A single turn carries every row of the set below to another of its rows. Some are shown first; where does it send the rows asked next?
Z517: [-26  23   5  13   4   3  -2  -9 -17 -26  -9  11   7  38  -9 -36  37 -11
   2  19  46 -12]
Z32: [ 27   8  -9  -4  -7  29  20  24  -6  22 -20   0 -35  10  27  29  18 -23
  14  10   1  31]
Z239: [  2  17  12 -23  -9   0 -13  28 -15  20 -12 -12   8 -33 -25  -8 -38  -4
   6   9 -21  46]
Z553: [ 17   9 -22  14  11  -9  20  -4  -4  30 -33 -21 -24  -7 -29  31 -38   2
  -7  23   6  26]
Z354: [ 24   2 -23 -34 -11  -9  -6 -21 -24  10 -13 -29  10   3   4   6   6  23
  18 -15 -18  28]
Z144: [ 37  -7  -8 -15  20   7  42   5   1 -22  -5  -2  24 -26   8  21  17 -11
   7   5 -18  10]
Z657: [ 54 -10 -19 -29  -4   7  28   2   2 -21  -4  -5  17  -6 -13  24  14  -2
   2  23   8  23]
Z789: [ -7   5  23  -5  23 -16 -13  12 -14  -8  10  31  44  29 -11  -8  -1 -12
   3 -36  33  -9]
Z653: [-24  11   3  -1 -11  20   0 -10 -29   6 -16  17  13  41  -5   2  26 -31
  28 -10  46 -15]
Z740: [-53  28   2  41  19   1 -16  -2  12 -10   0  12 -11  20   7 -35  -5  -8
 -18   0  16   4]
Z375: [ 45 -17 -13 -18  20  18  42   0 -18 -29  -6   5  19 -12  -8   8  12 -15
   7   2   3  26]
Z30: [-59  13   1  12 -11   4 -15   8  26  -3  26   0   0 -12   7 -15  -8 -12
 -23  23  15  14]
Z133: [ 16 -25 -10  23  10   5   4   3   6  32 -24 -13 -21   4 -38  18 -28   2
 -11  31   1  34]
Z770: [-11  -3  34  18 -16  16  -4  -4  42   1  10  -1  -3  35 -31  -1  27 -14
  -1   8  44  13]
Z440: [ 16 -14   8   8   6  -1  11   6   4  43 -36   0 -15   7 -41  31 -23  -2
  14  33   3  22]
Z406: [-12  35  27  31  -3   5  -1  27  24 -20  15  27  -1  33 -20 -19  23 -24
 -15  12  26  -6]
Z609: [ 17   8 -14 -16 -15 -11  10 -19 -12   9   7 -32  25 -20 -11   1  13  26
  11   9 -39  14]
Z848: [ 19  14  10 -28  -5 -11  -9  18  -8  15 -17   5  13 -16 -27  19 -47   2
  12  -9 -18  41]
Z521: [-24  18  17 -12  41  -4  22  12 -18   3  -8  32  40   3  -3  -9   8   4
 -14 -37  35  -9]
Z850: [ -3   5  12  33 -26  -5  -2  14  36 -14  23  20   3  20 -15  10  24  -8
 -30  20  38   2]
Z170: [ -4   6  20 -26  -8  -4 -15   8   1  30  -6 -14   6 -14 -26  -3 -28   2
  29  16 -27  42]
Z121: [ 25   7 -17 -14  -5 -15   7 -12 -37  18   1 -29  16  -4  -8  -2  14  25
  -4 -18 -32  13]
Z247: [-34  36 -13  28  -4 -23   5  16   2   3 -11 -17  22 -28 -23  -9  13  -3
 -34 -22  10 -26]
Z988: [-53  16 -10  18  20 -13 -15  29  25  -4   3  -3  -6 -11  17 -25 -14 -23
 -16   0  29   7]
Z532: [ 14   4 -11  -4  19  19  36  17  -7  24 -39   2 -25  -1  26  35  12 -16
  20  16   1  13]
Z912: [-25  53  -4  26  -5 -24   6   9 -17  18 -20   5  28 -11 -22  -9   1  14
 -22 -10  46 -16]
Z828: [-20  22   6   6 -18  10  -7 -24  -7 -15  -5  -7   1  29  13 -19  34 -15
  25  -4  58   7]
Z86: [-24  17  23   0  22  -7 -25  22  -5 -13 -12  27  26  31   3 -31  26   4
 -15 -26  19 -11]
Z287: [ 26   9 -25 -17  15  12  17  31   8  13  -4 -15 -29   5  29  30  -6 -23
   7  16  -6  29]
Z292: [-31  42   9  37 -10  -6 -14   9  -6 -19 -28  27  30  -2 -31 -22   7   1
 -25  -5  24 -11]

Z121 -> Z133
Z850 -> Z789
Z86 -> Z740
And these:
Z440 -> Z144
Z354 -> Z553
Z30 -> Z653

